128 stands for zero in the data rows.
Some points, each followed by its number:
[119 189 117 140  77 145  87 126 125 152 137 137 198 129 136 103  69 117
  88 160 178 208 169  71 142  97 107 131 178 190 107 141 107 146 103  78
 115 153 176 137  82  91 132  90 132  60 138 108] 0
[109 100 188 137 151  46 143 122  46 114  94 120  57 234 116 135 232 120
 198 121  64 105 136 187 146 103 125 153  91  15 124 124 140 123 160 204
 125 129  40 133 211 178 113 139 170 102 120  82] 1
[108  95  92 101  93 181 136 114 159  95 139 151 127 116 149 111 109  80
  54 128 114 112 113  88 149 153 110 181 134 159 114 141 164 133  85 105
 145 117 209 129 118 134  95 128 139 130 124 108] 2
[133 224 108 114  80 125 151 137  77 137 106 105 137  97 126 128  95 102
  76 165 157 139 141 143  86 148  94  37 254 121 144 107  83 154 175 127
 159 139 114  50 125  81 128  88 102 133 143 168] 3
[115 252  16 164  78 175 186  82 144 138 160  79 220  65 107 114  51 131
  87 125 209 195  45 109  89 107 180  83 191 237 103  48 119 146 129  29
 146 110 221  69 129  23 104  73 155 170 189 182] 4
[127  27 183 134 195 101  58 159 173 169 125 151  94 162 201 127 188 109
 163 138  99  97 133 140 193  74  74 137  51 157 144 172 184  71 101 190
  71 122 102 197 158 221 149 226 162  72  54  45] 5
[101 185  70 121  33 209 127 124 168 102 143 110 137  67 152 117  64 111
 113  87 189 195 145 121 109 192  51  98 166 221 103 174  41 130  70  69
 166 138 216  89 107  65 126 100 113 132 116 172] 6
[152  71 171 120 168  68 176 123 107 131 143 172  86 156 116 107 174  74
 129 160 157 178 145 102 151 125 114 128 108 127 157 124 174 114 120 174
  86  96 107 173  99 162 140 123 105  96  92 130] 7
[135  70 213  95 226  39  90 196 100 146 110 173  34 178 108 170 184 152
 179 124  87  84 167 145 169 165  91 172  68  83 107 146 212 129  86 185
  68 121  50 189 149 222 103 162 102  41  84  82] 8
[111 247   0 126   0 215 178  87 104 120 159 102 181  34  83 152  25  91
  80 167 211 164  98  78 123 121 135  65 253 205  80  80  29 144 117  42
 183 134 210  65 127   0 116  17 120 174 180 136] 9
[ 98 172  39 151  36  66 170  97 106 129 113 114 111 125  89 102 105 104
  84 130 209 173 103 114  95  99 136 141 184 138 172 108 130 150 195  64
 186  83 142  66  85  63 122  55 139 110 174 141] 10
[175  20 255 106 255  27  72 197  51 158  52 151  50 221 172 146 255 137
 194 105   0  11 198 248 150 106 128 191   0   0 136 161 188 100 127 255
  77 127  27 255 202 255 106 198 120  60  90  22] 11
[ 89 126 110 189 129 144  92 123 205 119 129 197 162 111 108  91  51  99
  85 109 155 203  84  78  74 131 105 151 105 223 146 138 151 137 119  62
 180 115 205 104  85 101 160 172 168 133  75 142] 12
[108 163 135 124 126 141 108 113 208 106 177 153 155  54 146 124 118 119
  81 144 130 172 123  74 137 149  95 113 123  92 155 165 102 214 119  86
 119 173 156 118 132  65 151  50  80 130 175 118] 13
[150 109 186  50 214 227  84  81  92 126 144 183 159 103 127 147 163 138
 127 117 117   0 117 147 118 115 112 139 138 101  89 127  36 130 133 194
 101 135  71 140 178 160 115 163 136 184  91 122] 14
[100 101  64 163 137 133 127 110 145 124 142 181 114 158 112 108 169 128
 127 164 103 196 112 138 141 154  88 134  77 145 186 121 205 125 115  82
 111 129 179 129 123  71 127 183 142  77 143 115] 15
[ 81   0 212 145 183 242  22 181 223 138 168 255 142 122 203 118 157 147
 137 130  53  24 167 129 211  98  89 199  62 107  97 226 189 118   0 203
  46 188 164 255 135 254 181 237  95 135 120 100] 16
[138 178  82 178 102 153 193  73 156 106 102 100 145 107 135 166  80 161
 126  93 171 160  80 143  74 109 129 101 175 182 118 114 136 116 131 113
 144  92 168  46  78  74 124 163 128 147 137 166] 17
[199 200 185  52 172  84 145 150  25 122  22  60  24 207 142 155 197 155
 200  85  63  76 186 182 100 120 188  70 153   0  86 132 139 129 207 251
 117 113  29 169 165 167 142  83 149 145 131  90] 18
[143 235  56 164  14 203 139 102 133  56 133 126 183  29 133 124  32 113
  79 151 171 177  71 114 111  89 167 145 240 225 152  72  69 197 169   4
 193 125 242  48  97  17 101  95 137 164 196 173] 19
[146 144 109 101 103 153 129 116 126 135  89  86 123 123  98 110  89 177
 128 118 165 116 112  97  89 169 135 127 162 110 126 104  73 136 159 149
 151 116  94 130  74 100  90 123 188 169 160 141] 20
[121  19 180 131 155 110  85 142 196  88 147 156  86 122 130  96 168 137
  88 124  97 134 170 120 168 110  73 163  51  73 147 153 199 142  90 167
  54 112 134 220 177 178  95 211 149  82 135  93] 21
[111 125 150 152 142  48 129 137 164 117 143 153 137 140 127 108 107 161
 124 122 144 214 104 101 164 116  94 143  80 149 156 120 195 141  96 123
 154 108 168 151 134 151 155 132 143  91 127 131] 22
[112 187 125 135 112 129 167 108  87 134 105  74 126 131 152 155  73  99
 127 180 125 158  58 150 107  92 153 128 171 105 121 116 131 108 183 123
 183 147  98  58 112  64 113 146 165 111 137 112] 23
[108 128  38 154  55 203 122 127 183 118 146 133 186  29  87 123  50 141
  95 132 180 150  94 103 122 100 170  88 162 239 110 151  27 172 115  38
 119 151 221  78 107  58 145 116  93 154 124 174] 24
[ 90 122  85  95 108 113 120 110 113 189  89 122  79 198 136 103 160 111
 158  90 115  82 127 174  72 124 180  58  84  94  94 142 131  98 181 133
 119  89  67 160 111 200 133 135 187 163 121 143] 25
[ 81 136 116 143  77 130 191  99 166 132 174 131 147  59 145 178  53 153
 104 133 175 194 130 111 182 122 117 112 157 233 156 120 145 171  80  67
 163 124 164 103  66  88 119 136 174 112 135 147] 26
[142 202  34 195  39  71 177 101 137 152 147 123 121 123 117 109  63 102
 111 137 185 232  88 113 114 143 145  61 159 182 205  63 112 132 167  38
 167 134 210  72 101  63 154  72 180 147 158 162] 27
[113  72 196 123 170 178 122 112 129 151 172 153 128 161 161 115  81 113
 139 156 107  84 138 163 183  90 124 150  21  95 149 200 154 110  28 206
 105 135 125 177 161 146 148 136 150 111  86 123] 28
[ 85 158  63 132  48 197 139  90 178  99 156 148 175 104 106 113  79 170
  74 143 199 143 130  77 110 114 103 110 142 233 113 132  86 146  77  50
 116 147 207  74 119  51 135 154 131 118 178 164] 29
[187 100 178  96 137 142 135 160 123 158 160 192 106 109 115 149 177 121
 151 145 101 169 159  91 175 151 125 197 120  97 119 150  94 158  83 129
  66 140 100 150 164 154 162 138  94 117 132 150] 30
[ 99 122 132 195 105 165  73 126 144 148 173 153 173  89 114 123 141 129
  91 107 155 114 130 139 134 117  87 133 109 156  98 126 110 118  78  89
 142 142 166 136 213 128 129 182 119 140 148 142] 31
[125 139 102 146  71 139 139 112 134 110 114 165 116 140 140 126 118 114
 113 137 217 176 126 149 142 115 149 165 125 175 117 134 161 148 119  84
 149 106 169 135 134 106 136  92 118 106 134 132] 32
[114 144  86 126  88 245 166 123 153 124 176 169 179  41 184 166  59 101
  82 149 139 147 132  79 104 155 112  98 204 182 135 136  56 167  62  81
 162 149 226 126 140  67 145  44  90 113 191 166] 33
Which three points above are nearest to each new point, looking only along the 4 directions in which the numbered points spread most? Their numbers follow each, smallest number first.
[125  58 199 153 150 137  84 201 175 119 191 189 114 115 122 128 149 127
  91 104 101 103 140 131 193 124 107 174 107 142 121 147 156  94  66 170
 133 121 143 152 167 197 136 200 128  78 118 131] 5 21 28
[139 238  95 174 103   6 165  85  89 137  94 105 100 152 101 138 120 124
  81 148 146 205  96 108  92 158 144 105 168 183 168  55 145 132 196  74
 166 149 148  48  28  89 180  60 135 114 106 175] 10 23 27
[100 100 121 111 125 202 137 116 143 140  88 109 132  70 203 128 113 132
 140 166 104 103 158 103 148 111  92 118 196 139  87 124 119  77  97 171
 129 167 158 143  90 196 109 147  95 164 148  89] 2 20 31
[ 82 215   0 166   0 241 157  76 152  67 185 110 255  41 152 129  32 128
  57 131 216 235  66  64  72 125 112 106 217 241  99  90  88 167 114  16
 184 130 255  54 111   0 134  39 163 149 179 181] 4 9 19
[153 132 141 144 108 135  97 152 119 126 170 101  81 120 112 141 140 123
 142 119  90 133 175 162 159 138 103 103 191 108  76 173 120 177 103 121
 117 156 141 130 129 196 152  76 119 129 159 128] 2 13 30
[161 162 184  83 177  49 158 200  60 164  83 141  72 225 105 145 198 118
 158 139 118 107 176 163 121 148 153  83 126   9 107  92 167 137 235 191
 138 171  50 151 118 192 156  59  81 121  87  51] 1 7 18
[125  99 126 116 170 100 153 172  84 137 107  98 142 168 123 122 154 169
 131 145 100  78 139  85 143 124 164 129 111 103 160  96 188 106 206 156
  60  92  78 107 137 132 142 174 123 108 130 107] 1 7 25
[126  86 177  77 191 150 128  97 136 137 166  92 121 175 111 131 181 150
 177 105  78  40 160 159 103 109 150 151 178  69  88  89  89 100 140 148
 141 111  64  99 118 200 107 203 133 179  96 120] 14 25 28
[111 147 140 109 144 170 138 110  74 153 132  89 149 109 161 132 136 114
  71  96 159 105 115 170 163 154 178 112 164  92 171 102  51 110 113 117
 195 137 122 129 165 134 105 158 150 174 163 183] 20 23 31
[160 154 200 126 186  43 109 171  70 127  67  86  43 252 133  90 255 117
 212 116  30  84 163 209 129 118 173 132 104  12 135 126 226  78 148 246
  73 123  40 138 117 186 130 167 131 115  94  99] 1 8 18
[144  94  97 135 125 142 128 144 162 125 150 162 114 102 107 104 130 130
 106 138 150 132 107 106 149 140 126 150 101 200 120 177 146  92 112 100
 142 158 132  94 141  93 116 126 124 101 129 130] 2 31 32
[190 103 234  97 212   0 122 169  60 161  85  32  21 189 145 130 226 151
 222 119  83  92 199 204 153 171 142 113  45   0 175 130 213 112 255 212
  94 140   0 188 123 216 138  76 113 116  66  48] 1 8 18
[ 89   0 239 147 188 236  54 153 228 149 173 252 113 100 176  99 222 110
 125 119  41  16 205  85 234  98  94 207   0 149  66 241 161 116   0 148
  61 128 151 215 141 191 134 255  78 183 108  58] 5 16 28
[133  53 138 123 163 146  94 123 151 162 149 126 115 129 131 115 152 113
 114  72 110  88 111 136 199 127 113 140 123 150 128 156 168 137  88 149
 101 142 139 165 181 209 164 173  91  76 161 122] 21 28 30
[ 80 105  70 200  90 138  88 121 170 133 163 199 176 105 119 128  70  70
 110 109 167 138  85  81 141 157 131 186  78 195 158 158 172 112  83  79
 116  90 218 119  78 133 149 186 141 124  73 151] 2 12 15
[133  67 169 194 245  81  67 191 177 130 204 139 111 189 164 114 173 139
 161 139  48 125 149 135 191 120 119 211   5 155 105  91 208 153 100 174
  71 110 127 215 167 183 177 192  84  83 101  67] 5 21 28
[116 109 183 123 152 166  74 134 160 105 130 153 153  76 156 140 122 135
 132 159  71 138 173 122 136 134 121 103 174 147 105 200 144 177 122 124
 100 149 147 175 166 142 122  63 114 110 198 147] 2 13 30
[ 83  96 103  80  95 173 109 114 155 160 143 163 166  95 148 161 154 133
 163 140 113 116  97 152 177 113 101 168 103 184 115 172 143 133  79 144
  99 165 182 137 137 151 130 182 133 110 162 106] 2 28 31
[118  65 112 172 117 128  59 159 194  94 159 236 111  58 164 111 123 111
 153 171 152 243 158  76 189 142  96 151  72 167 128 158 196 229  88 136
  57 170 211 144 132 168 222  57  48  16  81  73] 15 22 30
[118 185  22 114   0 213 147  40 194  65 172 131 214  38 125 143   0 146
  66 147 167 145  69  50  77 152  71 110 196 240 132  97  45 161  53   0
 215 155 175  32 114  35 131  88 113 150 202 177] 9 19 24
[ 97 133  25 199  98 107 172 140 200  98 171 166 163 106 106 153 110  88
 137 131 171 180 148  70 140 127 146 157 133 245 115 111 110 143 106  81
  71 102 197 107 139  86 135 149 137 174 115 122] 12 26 32
[124 187 149 126 184  51 151 180 130 154 122 139  41 202 118 120 139 121
 136  90 161 148 146 147 108 167 148 115 124  33 112 114 139 124 206 112
 121 150  66 145 112 122 143  99 100 140 123 132] 1 7 23
[126 159 127 126 182 165  89 125 109 104 127 111 100 108 126 132  94 116
 106 107  95 117 106 157 121 113 159 133 113 106 117  93 135 100 128 154
 117  79 124 169 145 153 125 205 138 121 171 106] 20 25 31
[120 182 118  93 108 226 146 114  92 114 139  79 163 124 117 127  97 149
 106 118 142  76 118 181 116 110 134 104 157  82 123 125  96  83 159 159
 167 111 139 151 128 110 102 162 128 164 138 127] 20 23 25
[ 69 205   0 179   0 133 200 105 110 114 154 120 188 106 122 110  85 104
  47 174 219 214  40  48  57 145 139 116 167 255 150  90 102 172 145   6
 225 113 240  47  79   0 147  85 142 158 174 155] 4 19 27
[ 92 142 142 162 151 102 164  84 109 137  82 101 148 171  85 147 142  77
 153  79  93 108  88 146 112 121 130 143  99 135 154  71 148  94 141 155
 158  76  89  91 116 139 105 210 182 165  77 110] 20 23 25
[124 149 122 122 135 155  82 158  90 159  77 123 163 154 147 129 163 167
 113  97 109  66 136 181 109  60 122 152 115  81  76  93 116  52 199 148
  79  91 111 129 139 173  97 248 166 138 120 116] 14 20 25
[143  95 131 120 116  53 143 138  81 157  57 114 113 210 103  94 125 147
 127  93  66 124 119 153 106 122 105 144  70 119 135  80 144 108 208  76
  81 123  74 149 110 200 115 172 170 156 129 156] 1 7 25
[ 87 146 128  92 160 138 144 126 101 171 132  70 148 160  97 133 149 133
 142 116 114 104  97 158  56 113 170  84 111 109 157  94 114  99 148 198
 143 152 103 134 108 152 120 175 225 112 132 135] 20 23 25
[185  97 206  78 195  73 155 145  61 139  62 108  89 205 110 157 201 129
 150 114  61  79 112 174 174 180 145  66 134   0 130 115 158 120 181 218
  85 133  61 159 175 176 121 177 147 107 128 143] 1 8 18
[176 246  84  65  75 123 204 142  99 111 103  48 167 112 113 110  48 119
  93 126 156 175  81 109 115 128 179  96 247  82 140  59  47 165 237  99
 173 149 101  23  89  43 110  64 112 143 184 202] 3 10 23
[172  53 220 106 219  97 129 144 124 131  97 162  93 203 170  92 240 107
 163 122  90 124 174 176 177 111 124 195  39  65 157 155 187  95  77 215
  67 124  72 161 197 245 195 189 111  83  79  84] 5 8 21
[135 114 138 163 135 107 151 160 108 113 101 154 132 122 163 119 103 138
 103 132 153 159 137  77 140 163 112  83  92 133 136 148 206 156 130 106
 119 143 122 149 118  85 120  72 120  99 127 124] 15 22 32
[112  96 113 139 153 118  86 151 148 188 147 135 111 119 140  96 170  88
 204 108  95  85 102 134 140  83 139 150  63 101 118 166 169 118 125 154
 134  58 110 147 133 139 153 214 161 112 118 153] 7 25 28
